128 stands for zero in the data rows.
Every row has one hidden group. Groups can overlap: rows of different groups may look alike. Groups are numbered from 0 in the order they first appear among the rows asked about.
Here is the table:
[172  89 174 123 113 148 122 173 117 112  95 132 135 143 124  90 114]
[ 90 124 148 144  96 147 109 150 138  97 118 105 178 165 120 171 114]
[127  81 164 125 132 151 108 143 113 144 111 118 133 156 129 117 125]
[197 158 147 133 144 107 134 180  82 138  78 163 137 116 103  48 126]
[110  83 133 103 162 127 121  22 156 183 132 126  77  97 181 154 142]
[183 116 155 121 127 126 132 172  95 126  94 139 116 138 101  62 128]
[ 88 118 145 152  84 151 112 157 139  84 124  99 183 171 116 183 114]
[ 84  86 166 122  87 149 120 120 163 137  88 126 155 142 154 163 122]
[218 118 161 111 104 125 136 183 106  99  69 133 121 124  92  67 107]
[148 144 185 128 128 140 115 162 118 115  53 127 163 127 100  94 108]
[145 135  89 119 155 119 143  47 146 137 171 126  56  69 148 128 139]
[224 140 169 130  90 120 137 235  99  96  36 169 143 125  90  53 103]
[ 87 103 175 120  99 153 119 125 164 129  79 119 170 151 135 152 114]
[124 152 120 159  78 131 123 225 102  94 133 126 187 179  88 128 109]
[131 140 134 129 129 139 132  96 157  92 116 107 120 124 127 143 129]
[ 85 116 164 122 115 146 117 119 157 132  90 122 168 147 136 156 118]
[108 104 141 137  65 143 127 187 142 132 108 148 158 162 127 134 110]
[193 159 175 121 139 123 124 185 100 113  47 146 152 121  87  63 112]
[ 92  77 160 108 137 142 115  55 154 172 110 132 119 112 178 166 140]
[115 114 109 116 125 126 151  77 173 143 136 128  93 103 156 149 140]
[106  57 149 116 124 157 108 119 128 156 137 115 121 156 133 138 134]
[151 120 149 133  72 134 135 215 125 122  85 155 163 151 106  90 111]
[118 127  80 116 138 114 147  89 158 151 165 141  77  92 150 132 136]
[113 134  71 123 106 112 154 126 156 148 169 148  93 119 141 126 139]
[196 160 136 141 103 128 139 192 111  54 102 118 136 137  83  92 114]
[ 84  94 136 107 156 121 126  53 154 201 137 149 107 102 186 156 144]
[104 185  69 160 131 113 130 136 111  93 199 109 145 145 103 159 133]
[115 121 107 123 119 131 139  98 168 123 130 124 106 115 143 151 129]
[104 106 124 112 150 119 140  34 181 154 135 137  83  77 178 157 138]
[133 156 172 145 137 140 100 135 107  74  93  94 183 143 101 156 121]
[204 167 127 152 105 120 143 190 113  60  95 114 121 140  90  81 112]
[ 84 150  90 153 117 118 123 144 115 125 183 128 162 149 126 170 130]
[ 88  76 132 103 162 128 113  46 136 202 145 142  93 107 181 157 147]
[ 81 119  77 129 154 112 120 133  94 193 208 150 118 151 137 129 147]
[104 174  99 173  99 134 115 189  97  56 174  87 186 186  79 164 118]
[ 84 113 154 132 106 142 114 125 151 120 106 117 167 144 136 170 117]
[109 111 138 117 107 138 131 106 168 118 113 113 125 125 152 162 124]
[ 96 111 110 108 139 117 140  61 162 180 140 153 105  94 180 148 138]
[151 158 160 137 149 129 114 117 112 102  89 113 153 120 118 127 125]
[ 90 130 154 149 102 150 104 143 133  80 114  92 189 169 113 186 113]
[129  85 127 114 155 142 133  65 136 127 158 106  74  91 146 119 141]
[106 108 130 103 171 121 140  14 174 180 133 139  79  69 196 160 149]
[162 163 142 155 100 134 122 194 110  45 105  98 160 160  79 119 108]
[138 109 121 103 179 134 141  26 159 150 153 123  54  58 171 137 142]
[ 83  95  85 109 165 111 123 100 110 222 193 161  95 126 164 131 150]
[159 210  30 179 123 113 151 153  98   5 230  69 101 152  64 138 136]
[192 129 187 125 110 135 125 191 110 104  43 135 163 127 101  70 109]
[143 132 121 118 150 110 133 140 104 171 128 165 116 115 134  95 133]
[186 168 175 128 148 122 126 165 101 104  53 135 155 119  93  80 119]
[ 95 107 180 120 114 158 115 132 154 127  77 116 175 152 128 148 114]
[216 161  96 124 134  98 171 204  98 105 117 164  77 106  93  31 124]
[143 131 141 126 139 123 131 103 140 125 104 133 125 112 135 125 134]
[126 127  98 124 109 130 155 116 165 115 145 130  98 121 138 130 128]
[ 99  92 127 124 103 134 121 155 130 169 138 143 141 155 138 130 124]
[ 84  97  80 115 149 115 130 124 109 215 201 166 101 140 153 126 143]
[ 99  99 144 112 136 131 132  49 180 162 107 135 104  93 177 166 133]
[119 117 119 117 140 129 141  48 174 133 128 125  88  90 162 156 140]
[186 155 102 132 126 111 151 153 129  92 129 134 102 109 105  81 125]
[ 88  93  95 111 153 113 126  93 123 214 182 162  98 121 171 132 151]
[102 101 145 114 138 135 136  50 173 154 110 135 108  90 182 165 133]
[141 104 169 123  79 145 128 180 131 116  87 138 162 146 120 116 110]
[131 121 113 103 154 119 151  54 164 148 159 139  71  77 169 145 144]
[ 87 124 136 150  93 144 115 147 132 100 137 107 176 163 124 181 115]
[130 111 113 119 143 130 144  94 137 142 168 118  68 111 139 128 141]
[ 81 112  87 111 141 104 135 100 139 209 173 175 113 108 171 140 144]
[105 109 125 101 167 118 142  14 181 180 126 141  78  63 188 166 150]
[107 151  50 140 120 105 153 142 129 137 200 147 107 124 124 134 138]
[101  77 166 118 123 162 109 115 140 153 109 113 136 154 141 150 128]
[ 97  58 160 110 146 147 105  61 140 178 121 127 110 128 177 156 142]
[149 138 158 149  86 143 123 217 108  91  94 119 180 159  86 111 105]
[ 95 170  99 173  99 134 113 184 101  60 175  87 189 187  84 171 119]
[ 85 154 100 162 106 126 114 161 109  99 180 115 181 168 112 177 125]
[ 90 101 151 118 145 143 113 107 136 165 122 130 139 150 142 135 134]
[ 89  95 138 118 143 139 109 138 112 167 137 124 135 167 128 123 132]
[159 175 150 172 142 148  93 142  79  17 141  56 174 147  71 165 121]
[ 87  97 151 114 126 134 124  75 167 161 102 142 136 110 175 169 127]
[128 162 112 139 144 132 129  87 135  70 156  73 124 125 114 166 134]
[126 148 180 149 116 157 100 170 111  73  90  89 196 160  82 140 112]
[ 90 100  98 112 142 117 131  94 130 204 167 164 111 111 168 141 142]
[159 124 157 119 146 141 115 167  95 147  84 137 140 141 108  77 120]
[117 111 103 113 155 113 130 108 113 189 157 160 103 116 162 122 136]
[224 176 181 133 140 123 129 194  89  65  37 124 152 127  74  62 104]
[192 138 147 119 139 114 128 195  84 136  87 150 121 133  98  46 129]
[117 111 131 122 116 136 138  70 163 108 123 109 109 110 152 155 134]
[138 130 172 128 137 140 115 156 124 131  69 134 154 137 112 102 118]
[107  61 156 110 157 148 107  74 129 180 148 118  94 130 165 148 145]
[130 126 103 129 169 109 119 139  82 185 169 158 110 135 132  96 138]
[ 82 103 163 118 118 147 116  97 170 147  92 131 150 126 158 162 123]
[107 114 139 122 137 135 130  57 164 138 119 120 108 103 172 168 133]
[132 132 109 106 177 114 135   7 169 143 152 127  54  65 170 144 152]
[ 80 113  96 130  76 119 137 183 139 168 155 167 152 152 135 133 122]
[137 130 100 115 152 118 149  48 158 146 154 131  64  68 157 133 155]
[116 119  99 105 153 111 147  50 169 152 151 128  72  73 166 139 141]
[132 129 110 110 151 122 149  27 172 147 146 118  68  75 166 153 146]
[ 86  91 135 115 146 135 113  99 130 181 139 134 125 139 155 142 134]
[109  63 153 105 158 145 110  66 135 181 131 112  92 129 163 145 139]
[ 77 134  96 128 129 113 128 137 125 174 164 153 144 140 138 136 134]
[ 93  69 153 100 160 142 111  44 149 186 124 127 106 119 188 162 142]
[219 172 138 128 139 113 152 180  81  98  80 146 111 113  87  43 118]
[172 205 135 171 158 140  98 163  64  15 154  56 171 145  48 140 120]
[123 134 121 127 119 128 145 107 154 102 128 112 107 125 136 140 128]
[ 86  79 154 106 148 137 109  75 150 173 122 132 120 131 161 154 136]
[110 101 147 121  87 136 129 147 149 143  97 143 149 137 144 139 122]
[101 143  74 120 129 110 149 113 144 154 170 146 112 117 141 132 138]
[ 84 104  91 109 161 104 131  77 128 228 186 175  93 106 182 137 150]
[ 89 102 168 117 109 144 123 113 163 137  92 125 162 141 148 161 118]
[174 183 182 162 144 149  85 186  64  38  98  73 200 150  53 122 108]
[219 182 169 130 134 117 124 183  91  94  52 143 149 108  95  58 116]
[148 149  74 124 124  93 150 170 111 151 164 157 105 122 112  72 134]
[131 138  82 114 139 113 151  81 155 140 175 135  68  88 147 127 146]
[110 145 134 147 112 140 120 135 137  79 137  89 159 156 113 167 120]
[209 149 192 121 109 127 129 218  98  90  23 142 162 132  77  59 103]
[ 82 137  95 148 100 120 126 158 122 134 175 137 161 156 128 161 125]
[107  62 151 107 166 139 108  52 143 184 138 117  91 110 174 162 143]
[255 222  24 148 154  74 196 172  84  48 179 130  35  84  59  16 134]
[ 86 100 164 129  95 147 118 129 156 119  94 115 162 152 137 170 119]
[159 132 117 122 148 112 129 185  83 166 130 159 111 141 107  58 135]
[220 151 128 129  87 110 161 226 107  96  79 163 107 107  86  35 107]
[138 132 141 154  69 141 127 213 117  74 112 115 174 174  97 140 108]
[184 178 192 146 156 139  94 160  80  65  69  98 179 122  77 103 115]
[ 80 164  95 154 120 119 116 154 111 111 178 118 176 162 108 164 126]
[136 181  46 142 130 100 155 154 112 113 195 137 101 124 112 113 135]
[168 146  79 112 142 134 165  61 153 115 185 114  44  54 133 115 149]
[154 136 107 116  99 134 152 126 156 101 128 120  87 113 118 103 132]
[171 151 144 125 166 112 122 163  77 143  98 150 130 121 108  66 127]
[107 125 138 128 128 138 128  84 160 111 123 105 118 122 141 160 133]
[ 78 152  87 141 121 111 124 138 120 151 181 144 155 141 131 156 130]
[143 147  91 125 127 105 147 138 123 157 141 174 110 102 135  99 132]
[ 85 146  82 146 116 112 128 138 118 139 189 140 151 143 132 163 129]
[ 90  90 138 114 144 140 110 115 122 175 143 128 130 157 140 130 141]
[108 131 142 155  78 157 118 169 139  56 125  77 174 181  99 164 108]
[ 89 121 148 142 100 143 113 138 141 112 116 114 175 157 130 170 116]
[176 176 170 149 166 142  97 135  82  47  96  75 167 123  77 135 118]
[ 86 130  68 124 110  99 150 140 138 184 181 173 125 122 153 131 134]
[189 180  87 155 130 122 138 131 107  23 179  67  96 123  79 129 127]
[198 171  59 122 124  92 178 165 122 110 153 136  59 101 100  47 126]
[203 173 197 147 135 137 101 198  77  55  48 104 184 136  66  82 112]
[ 85  99 143 118 133 148 110 130 128 155 117 126 148 156 124 130 125]
[ 85 115  68 127 147 104 124 125 100 202 213 158 111 139 149 135 146]
[138 175 110 171 107 140 117 160 101  13 163  63 164 167  83 173 120]
[113 108 131 110 121 134 138  77 169 130 116 125 109 105 158 148 127]
[ 78 108  69 114 154 105 130 103 120 230 199 177  94 121 166 134 149]
[ 84 123 121 153  63 141 121 200 128  94 148 120 190 183 110 165 112]
[ 83  96 122 120 135 135 119 139 113 179 154 140 132 163 130 124 133]
[206 164 184 127 126 120 132 193  87 100  33 141 154 120  85  51 107]
[ 84 111  87 129 145 115 121 123 106 188 200 148 121 144 148 143 143]
[ 89 124 166 145  98 150 109 144 144  87  98  95 188 170 116 176 111]
[113 120 137 144  86 136 122 175 127 109 119 129 168 161 117 147 116]
[123 121 161 130 135 140 108  98 128 113 123 108 144 115 142 174 130]
[122 154 138 142 123 137 128 113 143  58 124  72 141 147 101 157 117]
[ 84 121 101 124 125 119 129 134 128 179 159 152 139 139 140 133 133]
[180 164 117 125 134 105 146 157 114 134 106 153 121 109 113  66 130]
[115 119 129 118 126 142 136  86 164 112 111 109 111 118 138 152 128]
[255 174 120 127 110  98 157 206 100  78  70 171  93  84  95  11 125]
[ 93  80 130 113 144 137 112  98 132 179 140 137 121 139 158 142 138]
[123 155 117 140 140 133 130  94 141  72 142  85 131 134 114 161 134]
[139 133 104 123 154 104 135 138  93 181 149 168 111 116 132  91 138]
[214 156 174 129 133 115 133 198  97 117  38 155 150 121  85  42 118]
Rows drawn again from the table, each followed by its group:
[113 134  71 123 106 112 154 126 156 148 169 148  93 119 141 126 139] 0
[101  77 166 118 123 162 109 115 140 153 109 113 136 154 141 150 128] 0
[255 222  24 148 154  74 196 172  84  48 179 130  35  84  59  16 134] 0
[171 151 144 125 166 112 122 163  77 143  98 150 130 121 108  66 127] 1
[148 144 185 128 128 140 115 162 118 115  53 127 163 127 100  94 108] 1
[159 124 157 119 146 141 115 167  95 147  84 137 140 141 108  77 120] 1
[172  89 174 123 113 148 122 173 117 112  95 132 135 143 124  90 114] 2
[132 129 110 110 151 122 149  27 172 147 146 118  68  75 166 153 146] 1
[ 85  99 143 118 133 148 110 130 128 155 117 126 148 156 124 130 125] 1
[149 138 158 149  86 143 123 217 108  91  94 119 180 159  86 111 105] 2
[113 120 137 144  86 136 122 175 127 109 119 129 168 161 117 147 116] 2
[204 167 127 152 105 120 143 190 113  60  95 114 121 140  90  81 112] 2
[154 136 107 116  99 134 152 126 156 101 128 120  87 113 118 103 132] 2
[ 85 146  82 146 116 112 128 138 118 139 189 140 151 143 132 163 129] 2
[ 78 108  69 114 154 105 130 103 120 230 199 177  94 121 166 134 149] 2
[ 86 130  68 124 110  99 150 140 138 184 181 173 125 122 153 131 134] 2
[128 162 112 139 144 132 129  87 135  70 156  73 124 125 114 166 134] 0
[101 143  74 120 129 110 149 113 144 154 170 146 112 117 141 132 138] 0
[131 121 113 103 154 119 151  54 164 148 159 139  71  77 169 145 144] 1
[107 114 139 122 137 135 130  57 164 138 119 120 108 103 172 168 133] 1
[132 132 109 106 177 114 135   7 169 143 152 127  54  65 170 144 152] 1
[189 180  87 155 130 122 138 131 107  23 179  67  96 123  79 129 127] 0
[143 132 121 118 150 110 133 140 104 171 128 165 116 115 134  95 133] 0
[ 88  76 132 103 162 128 113  46 136 202 145 142  93 107 181 157 147] 2
[107 125 138 128 128 138 128  84 160 111 123 105 118 122 141 160 133] 0
[123 155 117 140 140 133 130  94 141  72 142  85 131 134 114 161 134] 0
[104 174  99 173  99 134 115 189  97  56 174  87 186 186  79 164 118] 2
[ 84 123 121 153  63 141 121 200 128  94 148 120 190 183 110 165 112] 2
[ 93  80 130 113 144 137 112  98 132 179 140 137 121 139 158 142 138] 1
[126 148 180 149 116 157 100 170 111  73  90  89 196 160  82 140 112] 0
[136 181  46 142 130 100 155 154 112 113 195 137 101 124 112 113 135] 0
[ 90 130 154 149 102 150 104 143 133  80 114  92 189 169 113 186 113] 0
[159 210  30 179 123 113 151 153  98   5 230  69 101 152  64 138 136] 0
[ 84 121 101 124 125 119 129 134 128 179 159 152 139 139 140 133 133] 0
[174 183 182 162 144 149  85 186  64  38  98  73 200 150  53 122 108] 0
[186 155 102 132 126 111 151 153 129  92 129 134 102 109 105  81 125] 1
[192 129 187 125 110 135 125 191 110 104  43 135 163 127 101  70 109] 0
[131 138  82 114 139 113 151  81 155 140 175 135  68  88 147 127 146] 1
[197 158 147 133 144 107 134 180  82 138  78 163 137 116 103  48 126] 1
[124 152 120 159  78 131 123 225 102  94 133 126 187 179  88 128 109] 2
[115 121 107 123 119 131 139  98 168 123 130 124 106 115 143 151 129] 1
[141 104 169 123  79 145 128 180 131 116  87 138 162 146 120 116 110] 2
[138 132 141 154  69 141 127 213 117  74 112 115 174 174  97 140 108] 2
[106 108 130 103 171 121 140  14 174 180 133 139  79  69 196 160 149] 0
[180 164 117 125 134 105 146 157 114 134 106 153 121 109 113  66 130] 1
[ 84 104  91 109 161 104 131  77 128 228 186 175  93 106 182 137 150] 2
[107  61 156 110 157 148 107  74 129 180 148 118  94 130 165 148 145] 2
[255 174 120 127 110  98 157 206 100  78  70 171  93  84  95  11 125] 2
[123 134 121 127 119 128 145 107 154 102 128 112 107 125 136 140 128] 1
[109 111 138 117 107 138 131 106 168 118 113 113 125 125 152 162 124] 0
[ 83  96 122 120 135 135 119 139 113 179 154 140 132 163 130 124 133] 0
[ 87 103 175 120  99 153 119 125 164 129  79 119 170 151 135 152 114] 0
[127  81 164 125 132 151 108 143 113 144 111 118 133 156 129 117 125] 0
[219 182 169 130 134 117 124 183  91  94  52 143 149 108  95  58 116] 1
[ 89 121 148 142 100 143 113 138 141 112 116 114 175 157 130 170 116] 2
[ 85 154 100 162 106 126 114 161 109  99 180 115 181 168 112 177 125] 2
[ 81 119  77 129 154 112 120 133  94 193 208 150 118 151 137 129 147] 2
[ 87  97 151 114 126 134 124  75 167 161 102 142 136 110 175 169 127] 1
[ 78 152  87 141 121 111 124 138 120 151 181 144 155 141 131 156 130] 2
[203 173 197 147 135 137 101 198  77  55  48 104 184 136  66  82 112] 0
[ 89 102 168 117 109 144 123 113 163 137  92 125 162 141 148 161 118] 1
[ 86 100 164 129  95 147 118 129 156 119  94 115 162 152 137 170 119] 0
[113 108 131 110 121 134 138  77 169 130 116 125 109 105 158 148 127] 0
[183 116 155 121 127 126 132 172  95 126  94 139 116 138 101  62 128] 1
[ 84 111  87 129 145 115 121 123 106 188 200 148 121 144 148 143 143] 2
[ 97  58 160 110 146 147 105  61 140 178 121 127 110 128 177 156 142] 0
[148 149  74 124 124  93 150 170 111 151 164 157 105 122 112  72 134] 1
[159 175 150 172 142 148  93 142  79  17 141  56 174 147  71 165 121] 1
[151 120 149 133  72 134 135 215 125 122  85 155 163 151 106  90 111] 2
[198 171  59 122 124  92 178 165 122 110 153 136  59 101 100  47 126] 1
[159 132 117 122 148 112 129 185  83 166 130 159 111 141 107  58 135] 1
[133 156 172 145 137 140 100 135 107  74  93  94 183 143 101 156 121] 1
[184 178 192 146 156 139  94 160  80  65  69  98 179 122  77 103 115] 1
[186 168 175 128 148 122 126 165 101 104  53 135 155 119  93  80 119] 1
[131 140 134 129 129 139 132  96 157  92 116 107 120 124 127 143 129] 1
[105 109 125 101 167 118 142  14 181 180 126 141  78  63 188 166 150] 0
[130 126 103 129 169 109 119 139  82 185 169 158 110 135 132  96 138] 0
[ 82 103 163 118 118 147 116  97 170 147  92 131 150 126 158 162 123] 1
[ 87 124 136 150  93 144 115 147 132 100 137 107 176 163 124 181 115] 2
[224 140 169 130  90 120 137 235  99  96  36 169 143 125  90  53 103] 2
[110 101 147 121  87 136 129 147 149 143  97 143 149 137 144 139 122] 2
[110 145 134 147 112 140 120 135 137  79 137  89 159 156 113 167 120] 2
[129  85 127 114 155 142 133  65 136 127 158 106  74  91 146 119 141] 0
[143 147  91 125 127 105 147 138 123 157 141 174 110 102 135  99 132] 0
[110  83 133 103 162 127 121  22 156 183 132 126  77  97 181 154 142] 0
[115 119 129 118 126 142 136  86 164 112 111 109 111 118 138 152 128] 0
[ 88 118 145 152  84 151 112 157 139  84 124  99 183 171 116 183 114] 2
[218 118 161 111 104 125 136 183 106  99  69 133 121 124  92  67 107] 2
[224 176 181 133 140 123 129 194  89  65  37 124 152 127  74  62 104] 0
[137 130 100 115 152 118 149  48 158 146 154 131  64  68 157 133 155] 1
[115 114 109 116 125 126 151  77 173 143 136 128  93 103 156 149 140] 1
[176 176 170 149 166 142  97 135  82  47  96  75 167 123  77 135 118] 1
[206 164 184 127 126 120 132 193  87 100  33 141 154 120  85  51 107] 1
[138 109 121 103 179 134 141  26 159 150 153 123  54  58 171 137 142] 0
[ 95 107 180 120 114 158 115 132 154 127  77 116 175 152 128 148 114] 1
[ 84 150  90 153 117 118 123 144 115 125 183 128 162 149 126 170 130] 2
[117 111 131 122 116 136 138  70 163 108 123 109 109 110 152 155 134] 1
[214 156 174 129 133 115 133 198  97 117  38 155 150 121  85  42 118] 1
[108 131 142 155  78 157 118 169 139  56 125  77 174 181  99 164 108] 2
[ 90  90 138 114 144 140 110 115 122 175 143 128 130 157 140 130 141] 1
[220 151 128 129  87 110 161 226 107  96  79 163 107 107  86  35 107] 2
[123 121 161 130 135 140 108  98 128 113 123 108 144 115 142 174 130] 0
[193 159 175 121 139 123 124 185 100 113  47 146 152 121  87  63 112] 1
[ 99  92 127 124 103 134 121 155 130 169 138 143 141 155 138 130 124] 2
[122 154 138 142 123 137 128 113 143  58 124  72 141 147 101 157 117] 0
[ 84  94 136 107 156 121 126  53 154 201 137 149 107 102 186 156 144] 2
[145 135  89 119 155 119 143  47 146 137 171 126  56  69 148 128 139] 1
[162 163 142 155 100 134 122 194 110  45 105  98 160 160  79 119 108] 2
[ 84  86 166 122  87 149 120 120 163 137  88 126 155 142 154 163 122] 2
[192 138 147 119 139 114 128 195  84 136  87 150 121 133  98  46 129] 1
[109  63 153 105 158 145 110  66 135 181 131 112  92 129 163 145 139] 0
[ 84 113 154 132 106 142 114 125 151 120 106 117 167 144 136 170 117] 0
[119 117 119 117 140 129 141  48 174 133 128 125  88  90 162 156 140] 1
[106  57 149 116 124 157 108 119 128 156 137 115 121 156 133 138 134] 0
[ 93  69 153 100 160 142 111  44 149 186 124 127 106 119 188 162 142] 0
[196 160 136 141 103 128 139 192 111  54 102 118 136 137  83  92 114] 2
[ 89  95 138 118 143 139 109 138 112 167 137 124 135 167 128 123 132] 1
[104 106 124 112 150 119 140  34 181 154 135 137  83  77 178 157 138] 1
[ 86  79 154 106 148 137 109  75 150 173 122 132 120 131 161 154 136] 1
[ 99  99 144 112 136 131 132  49 180 162 107 135 104  93 177 166 133] 1
[ 80 164  95 154 120 119 116 154 111 111 178 118 176 162 108 164 126] 2
[ 86  91 135 115 146 135 113  99 130 181 139 134 125 139 155 142 134] 1
[219 172 138 128 139 113 152 180  81  98  80 146 111 113  87  43 118] 1
[104 185  69 160 131 113 130 136 111  93 199 109 145 145 103 159 133] 2
[151 158 160 137 149 129 114 117 112 102  89 113 153 120 118 127 125] 0
[ 90 124 148 144  96 147 109 150 138  97 118 105 178 165 120 171 114] 2
[ 85 116 164 122 115 146 117 119 157 132  90 122 168 147 136 156 118] 1
[107 151  50 140 120 105 153 142 129 137 200 147 107 124 124 134 138] 2
[ 90 100  98 112 142 117 131  94 130 204 167 164 111 111 168 141 142] 2
[118 127  80 116 138 114 147  89 158 151 165 141  77  92 150 132 136] 1
[117 111 103 113 155 113 130 108 113 189 157 160 103 116 162 122 136] 2
[108 104 141 137  65 143 127 187 142 132 108 148 158 162 127 134 110] 2
[ 82 137  95 148 100 120 126 158 122 134 175 137 161 156 128 161 125] 2
[209 149 192 121 109 127 129 218  98  90  23 142 162 132  77  59 103] 0
[ 89 124 166 145  98 150 109 144 144  87  98  95 188 170 116 176 111] 1
[138 175 110 171 107 140 117 160 101  13 163  63 164 167  83 173 120] 1
[ 96 111 110 108 139 117 140  61 162 180 140 153 105  94 180 148 138] 0
[102 101 145 114 138 135 136  50 173 154 110 135 108  90 182 165 133] 1
[ 83  95  85 109 165 111 123 100 110 222 193 161  95 126 164 131 150] 2
[ 92  77 160 108 137 142 115  55 154 172 110 132 119 112 178 166 140] 1
[ 90 101 151 118 145 143 113 107 136 165 122 130 139 150 142 135 134] 1
[130 111 113 119 143 130 144  94 137 142 168 118  68 111 139 128 141] 0
[126 127  98 124 109 130 155 116 165 115 145 130  98 121 138 130 128] 1
[139 133 104 123 154 104 135 138  93 181 149 168 111 116 132  91 138] 0
[216 161  96 124 134  98 171 204  98 105 117 164  77 106  93  31 124] 1
[172 205 135 171 158 140  98 163  64  15 154  56 171 145  48 140 120] 2
[ 80 113  96 130  76 119 137 183 139 168 155 167 152 152 135 133 122] 2
[168 146  79 112 142 134 165  61 153 115 185 114  44  54 133 115 149] 0
[ 88  93  95 111 153 113 126  93 123 214 182 162  98 121 171 132 151] 2
[138 130 172 128 137 140 115 156 124 131  69 134 154 137 112 102 118] 1
[ 77 134  96 128 129 113 128 137 125 174 164 153 144 140 138 136 134] 0
[143 131 141 126 139 123 131 103 140 125 104 133 125 112 135 125 134] 1
[ 84  97  80 115 149 115 130 124 109 215 201 166 101 140 153 126 143] 2
[ 95 170  99 173  99 134 113 184 101  60 175  87 189 187  84 171 119] 2
[116 119  99 105 153 111 147  50 169 152 151 128  72  73 166 139 141] 1
[ 81 112  87 111 141 104 135 100 139 209 173 175 113 108 171 140 144] 2
[107  62 151 107 166 139 108  52 143 184 138 117  91 110 174 162 143] 0
[ 85 115  68 127 147 104 124 125 100 202 213 158 111 139 149 135 146] 2
